In the rows, zero is written as 128.
One turn sends every row of this set to another row. A few are shown first. Where does it send the rows asked after them?
k809: [135 127 130 124 130 143 103 137 111 116 155 110 176 127 158 113 146 106]
k107: [129 161 144  97 122 137 135 137 101 123 144 107 146 127 130 103 142  83]
k474: [123 155 128  98  96 126  96 107 112  95 140 135 131 125 122 110 160 122]
k94: [100 114 136  95 133 133 114 142  87 116 150 122 125 144 144 136 153 110]
k104: [123 145 152 115  86 159  92 106 122 121 151 119 132 124 139 139 147 119]
k684: [125 151 124  98 102 133 104 114 100  95 139 146 126 127 118 119 161 119]
k115: [123 129 120  68 119 150  98 121 105 112 137 141 138 135 157 136 132 119]
k729: [120 134 134 102 110 132 115 114 109 136 142 106 116 102 164 129 170 100]
k26: [122 148 147 116  89 152 103 101 115 118 149 107 128 131 134 143 137 119]
k848: [109 119 141 104 130 144 113 143  91 124 151 123 124 143 143 147 163 111]
k385: [119 126 135 105 120 135 109 120 112 136 145 100 115 106 166 128 164  96]
k359: [125 164 148  97 121 140 137 128 100 121 153 104 149 129 135 103 144  85]
k625: [145 136 154 103 121 128 134 109  97 110 167 135 166 132 146 115 144 115]
k51: [122 149 152 122  86 153 105 107 118 115 152 106 129 122 140 141 143 108]
k569: [134 130 144 100  90 136 103 125 108 132 142 100 159 146 158  89 147 117]
k33: [119 147 148 118  88 156 100 101 114 113 149 111 129 125 142 139 135 120]
k733: [127 131 126  63 114 144  96 128 109 107 143 145 142 134 151 129 135 123]
k160: [118 149 124  94 100 121 101 106 112 104 138 143 134 126 123 117 166 124]
k753: [ 97 117 133 103 134 133 111 138  93 124 148 117 126 141 134 141 154 112]
k796: [129 124 139 133 129 147 102 135 109 114 154 117 171 131 162 114 151 112]
k486: [122 130 131 104 110 138 110 112 103 135 141 103 107 104 152 122 163  95]
k674: [133 134 139 105  90 134 111 127 114 128 143 103 156 144 157  84 145 125]
k19: [125 137 144 100  89 145 100 131 113 127 142 103 160 142 155  86 144 120]
k829: [121 133 121  62 116 150  97 129 103 111 138 137 139 131 159 131 136 118]
k244: [148 138 161 108 123 126 134 110  98 114 162 137 157 136 144 115 146 115]
k600: [130 161 143 101 124 140 135 129  98 117 150 109 146 114 131 103 141  83]
k742: [117 154 125  98 105 123  99 114 110  98 141 141 135 121 120 117 163 126]
k261: [101 117 139 101 132 135 111 141  89 123 152 112 124 143 140 140 155 119]
k473: [106 126 134 106 108 133 123 120 105 120 137 137 147 125 154  83 124  94]
k900: [122 136 128 101 113 137 110 113 112 138 137 102 118 109 165 132 169  96]
k612: [133 130 136 125 134 146  96 133 110 114 152 117 176 133 156 115 146 103]
k922: [119 123 123  63 118 149  87 128 106 119 141 138 135 129 150 123 138 118]
k496: [104 126 140  93 111 137 127 122 101 124 144 133 143 123 156  82 124  98]
k298: [152 139 153 104 123 128 133 119  92 108 162 133 159 135 142 114 153 121]
k586: [102 131 135 105 117 136 127 124 106 119 141 135 146 130 156  81 125  98]

k298 goes to k796
k733 goes to k385
And these:
k33 goes to k829
k684 goes to k848
k115 goes to k900
k244 goes to k612
k586 goes to k359

One turn sends every row of this set to another row. A few are shown first. Where does it send the rows asked after them?
k704: [150 125 148 132 130 114 152 111 123 135 154 111 141 131 127 121 134 126
 147 127 128 132 105 158 115 133 131 141 150 117  99 107 112 142 119 150]
k634: [124 118 119 105 135 103 149 125 145 132 139 105 119 108 121 130 102 143
 119 144 157 138 106 135 115 110 128 108 178 135 111 144 155 138 115 117]
k11: [167  96 141 109 114 104 156 121 124 111 127 134 146 156 131 117 106 103
 166 117 152 163 109 144 137 130 127 126 167 107 113 124 132 142 130 124]
k378: [140 124 121 124 132 107 151 121 142 150 153  99 131 124 128 116 106 140
 108 137 157 139 124 125 141  96 147 118 177 122 131 162 158 146 120 123]
k706: [143 148 132  74 134  88 126 116 139 147 133 103 138 133 123 125 109 117
 152 108 142 146 147 121 132  93 135 141 143 103 113 131 125 150 137 137]
k106: [142 120 118 121 133 115 159 132 141 143 146 117 139 115 139 124 102 135
 122 133 159 132 136 117 139  94 163 110 177 136 133 160 159 142 128 122]
k138: [175  93 142 117 112  98 161 111 119 112 133 117 143 157 130 117 105 105
 167 119 152 162 116 143 142 129 140 126 167 103 120 124 130 146 135 133]
k664: [175  92 141 116 111 100 163 114 119 111 131 122 145 155 133 119 103 104
 171 118 153 160 118 141 141 128 144 123 167 107 121 122 130 146 135 132]
k644: [125 114 117 114 141 137 138 133 121 127 137 111 127  96 117 142  92 122
 128 134 152 147 117 126 124 115 142 114 178 149 120 155 141 141 138 127]
k184: [107 122 123 124 133 108 147 122 136 138 127 107 113 120 115 129  94 126
 122 136 149 147 108 140 113 110 128 107 173 141 117 147 147 129 118 121]
k414: [133 130 135 135 129 107 126 118 134 137 149  81 129 121 130 125 115 140
 135 113 145 131 117 116 138 109 170 118 179 111 135 161 154 158 140 133]
k811: [124 127 132 144 131 114 131 111 125 139 147  77 119 126 117 124 104 123
 126 120 142 145 119 125 137 113 157 119 176 121 138 165 142 152 142 139]
k688: [162 123 147 135 131 131 154 122 117 131 157 122 155 124 140 126 133 119
 158 119 128 125 126 142 127 128 158 141 152 124 110 115 112 148 136 155]
k861: [119 119 129 129 135 127 122 120 116 124 138  83 118 102 112 143  99 126
 140 120 144 145 107 127 123 124 153 116 178 132 124 152 137 150 146 136]
k971: [153 120 144 127 132 127 159 126 121 126 147 132 151 118 140 132 129 119
 164 123 130 123 120 147 113 131 151 133 151 134 101 104 113 140 130 150]
k928: [148 130 152 143 125 107 159 111 129 142 150 117 143 143 137 114 136 123
 151 121 125 125 117 154 119 125 145 136 148 116 108 110 117 139 119 150]
k193: [162 121 140 124 134 126 157 117 120 139 162 119 148 124 126 120 129 125
 135 136 134 137 112 154 124 129 126 148 151 122  99 114 111 144 118 148]
k156: [122 126 123 135 134 110 147 116 135 149 145  98 120 132 118 114  99 123
 106 136 148 150 121 133 134 104 135 117 174 130 133 165 148 139 125 127]
k655: [124 129 136 137 126 102 140 123 142 136 135  99 129 124 142 126 112 137
 147 111 146 122 126 116 129 104 180 104 177 122 136 152 159 147 138 129]
k76: [175  93 139 110 117 103 163 119 124 108 135 130 147 156 134 115 107  99
 163 121 151 162 119 140 142 131 133 125 169 109 119 128 131 146 138 129]
k524: [147 142 129  74 129  85 139 114 136 153 128 103 136 129 121 129 101 123
 151 115 150 148 147 126 131  86 137 139 141 109 110 122 127 143 126 135]
k443: [116 125 131 144 129 111 149 123 132 134 128 106 123 125 135 128 100 117
 145 116 143 131 135 121 126 106 177  99 173 140 140 155 149 138 143 134]
k884: [145 137 126  70 130  77 148 110 140 142 128  99 129 124 122 133 100 119
 157 123 147 143 152 127 122  93 139 130 142 116 109 116 124 143 133 139]
k389: [129 118 118 129 137 129 155 133 130 138 139 121 133 114 132 128  94 115
 125 131 151 141 139 120 135 102 159 109 175 149 136 164 147 138 139 128]
k251: [170  95 141 107 117 109 153 122 120 109 130 133 148 152 130 119 105 103
 165 116 153 164 110 142 139 131 128 128 168 106 114 126 130 145 133 125]
k433: [101 124 133 135 128 104 141 119 132 129 118  99 111 119 124 137  97 125
 149 119 142 135 111 134 108 116 157  98 172 140 124 140 147 133 132 129]
k324: [153 139 126  70 132  97 138 121 131 148 129 109 143 119 125 137  98 120
 158 113 151 146 154 120 133  86 146 139 142 116 112 124 125 146 134 137]
k582: [172  94 144 113 111 106 152 116 116 112 128 121 146 152 128 122 103 108
 171 113 154 164 107 144 140 129 137 128 167 103 114 121 130 146 131 128]
k255: [134 112 114  99 140 122 147 135 136 124 143 112 130  92 125 140  99 138
 126 142 160 136 114 124 120 113 140 111 181 143 113 147 152 143 129 120]
k623: [124 121 131 113 135 115 120 125 131 115 139  87 122  97 123 144 111 140
 147 119 146 130 102 122 116 125 155 112 182 125 116 144 148 155 142 130]
k103: [169 121 141 132 133 132 158 121 118 141 165 123 157 126 135 119 131 120
 139 129 133 133 125 146 135 123 143 148 152 122 110 122 112 148 127 151]
k871: [146 142 129  68 137  86 130 113 138 134 138  96 132 124 121 130 110 114
 155 116 140 144 150 120 126 104 135 137 146 109 112 127 121 155 147 143]
k450: [110 125 135 119 129  97 133 122 143 121 127  94 116 111 128 138 111 141
 150 119 145 125 103 128 106 121 153 100 178 127 115 136 155 143 131 124]
k546: [154 134 124  66 135  90 140 113 131 138 136  96 134 114 120 138 100 119
 156 122 149 146 152 122 128  96 141 136 144 116 110 121 120 150 141 142]
k327: [169  94 144 114 111 103 155 118 118 112 124 126 146 153 131 123 102 107
 174 112 154 162 109 144 137 128 138 125 166 106 114 119 131 143 130 127]
k211: [173  95 140 111 115  99 163 116 126 111 135 128 144 160 132 112 107 101
 160 122 151 162 117 142 141 130 130 125 168 106 119 127 131 145 134 129]
k903: [153 126 145 139 126 112 174 119 132 146 149 134 150 142 142 112 130 121
 145 128 131 126 127 152 122 117 145 134 148 127 109 112 120 133 115 145]
k628: [139 143 129  70 134  80 140 116 145 134 129 107 132 127 129 130 108 112
 162 114 139 138 154 120 120  99 140 127 145 115 112 121 125 147 143 139]
k999: [153 120 140 126 131 121 173 126 128 135 146 141 151 126 141 123 126 120
 151 133 134 125 123 152 114 122 141 132 149 137 101 105 117 131 118 143]
k296: [143 146 130  73 133  92 133 124 140 143 127 116 143 129 131 130 107 114
 161 105 143 141 155 116 129  91 144 134 143 113 114 128 128 147 141 135]

k655 goes to k106
k184 goes to k433
And these:
k296 goes to k324
k76 goes to k251
k704 goes to k928

One turn sends every row of this set to another row. A few are shown first. Where does it send the rows asked after them?
k452: [121 147  96 137 129 135 120 125 113 108 142 137 131 131 142 135 117 138]
k833: [130 125 146 133 132 126 123 142 145 110 146  98 138 144 155 131 154 101]
k306: [133 127 137 119 141 130 137  98 118 125 140 114 118 109 146 125 142 134]
k832: [122 120 154 136 129 133  95 139 142 142 135 118 137 154 138 125 132 130]
k821: [135 116 168 124 148 148 126 124 121 134 133 120 148 129 142 122 123 113]
k575: [128 122 123 135 118 136 124 140 139  96 126  92 153 155 137 136 144 115]
k645: [144 117 135 119 130 142 104 103 126 116 117 129 152 112 148 149 149  95]
k530: [140 121 142 141 121 144  90 137 150 125 118 130 118 144 135 134 129 101]
k360: [144 113 131 126 116 121 118 110 105 126 162 133 133 144 148 144 126 143]
k256: [132 118 139 126 152 130 124 134 134 150 129 123 138 155 129 150 137 106]
k4: [143 105 154 111 131 139 144 115 119 134 135 112 149 140 142 131 139 119]
k717: [145 133 141 109 134 133 132 100 130 108 130 108 138 114 145 150 150 103]
k827: [130 131 120 140 123 129 104 149 121 120 131 131 120 123 104 119 135 126]
k220: [124 128 143 148 137 127  95 140 111 123 137 134 106 131 121 129 134 125]
k333: [124 113 134 112 140 120 107 105 121  92 123 139 115 126 151 133 151 103]
k872: [119 117 123 141 103 140 109 125 117 118 151 137 136 152 134 146 129 147]
k167: [131 137 111 105 104 137 115 136 130  92 112 120 136 124 143 141 118 113]
k493: [114 119 140 120 136 129  98 118 129  97 123 148 116 122 154 127 149 103]
k218: [137 112 124 108 137 118 107 101 113  88 117 138 129 128 153 131 138 114]
k264: [109 124 143 131 135 108 112 133 136 129 137 106 147 154 124 117 130 116]
k38: [123 126 115 110 121 126 124 144 102 106 132 129 167 144 127 141 120 117]
k141: [116 119 142 135 147 116 109 139 138 136 140 121 148 160 125 131 138 107]
k767: [127 128 139 140 126 133 117 146 146 101 135  95 146 154 150 139 145 114]
k678: [149 117 127 111 127 142 112  91 140 117 125 124 145 116 151 135 141  98]
k229: [117 151 119 146 134 134 105 131 105 116 133 136 142 121 137 129 110 130]
k739: [126 120  96 127 121 131 120 136 102  99 130 146 129 135 133 127 116 119]
k254: [134 111 122 130 103 130 114 116 107 118 158 139 141 146 143 137 127 146]
k720: [137 136  98 129 130 145 128 127 121 111 147 143 116 139 143 134 118 136]
k348: [138 138 114  97 113 133 128 120 121 119 110 117 129 130 143 155 118 111]
k338: [145 124 112 101 119 139 120 103 145 115 127 120 139 113 131 117 132 104]

k452 goes to k678
k767 goes to k254
And these:
k220 goes to k167
k338 goes to k256
k38 goes to k306
k348 goes to k821
k739 goes to k717
k218 goes to k833
k493 goes to k575
k645 goes to k264

One turn sends every row of this set to another row. A few are shown first. Where does it send the rows asked after them?
k471: [127 116 153 129  99 123 117 135 133  96 120 137]
k331: [108 148 110 150 117 130 113 142 129 113 121 146]
k984: [110 151 128 157 111 129 120 135 130 109 134 146]
k362: [ 86 121 137 136 117 111  98 145 125 104 114 123]
k283: [126 124 150 130  94 119 116 141 139  96 118 141]
k379: [123 124 141 128  92 140  78 133 126 146 134 132]
k406: [127 129 144 142 125 104  89 117 145 150 132 126]
k978: [127 117 135 167 107 130  74 102 129 113 125 135]
k831: [131 118 141 172 111 124  73 107 135 124 117 136]
k929: [124 121 147 125  99 111 114 142 128  95 115 139]
k719: [ 89 128 132 142 118 113 100 144 116 101 113 124]
k80: [ 98 110 124 132 122 117 100 142 125 102 106 121]
k839: [ 94 114 127 130 120 111 101 152 123 120 112 121]
k629: [125 135 131 147 126 102  81 113 135 150 130 128]
k936: [139 122 141 133  95 130 112 139 131  95 109 131]
k487: [145 126 136 165 103 127  75 105 130 124 120 137]
k535: [129 132 138 139 131  97  93 116 137 148 125 137]
k320: [132 117 140 132  98 131  73 131 124 147 124 118]
k658: [137 130 138 126 105 124 119 136 139  95 112 138]
k801: [126 134 133 145 132 107  87 114 145 145 134 124]
k527: [ 83 117 136 139 122 116 102 143 120 111 117 129]
k772: [120 133 143 134 128 101  88 106 139 140 134 130]
k988: [115 148 121 154 103 125 118 143 125 103 134 142]
k856: [131 118 132 135  99 140  83 141 122 149 131 121]
k595: [114 152 118 161 119 119 114 134 132 110 120 147]
k548: [129 124 145 142  97 142  75 135 131 149 127 124]
k313: [126 123 143 132 103 139  71 134 131 149 120 125]
k372: [104 150 123 159 108 126 116 141 133 105 133 141]
k212: [138 122 137 169 113 130  76 108 125 114 112 129]
k411: [141 114 135 166 106 127  75 109 138 122 120 141]

k629 goes to k320
k658 goes to k331
And these:
k936 goes to k595
k212 goes to k535
k313 goes to k411
k719 goes to k929
k772 goes to k379
k471 goes to k984
k283 goes to k372
k406 goes to k548

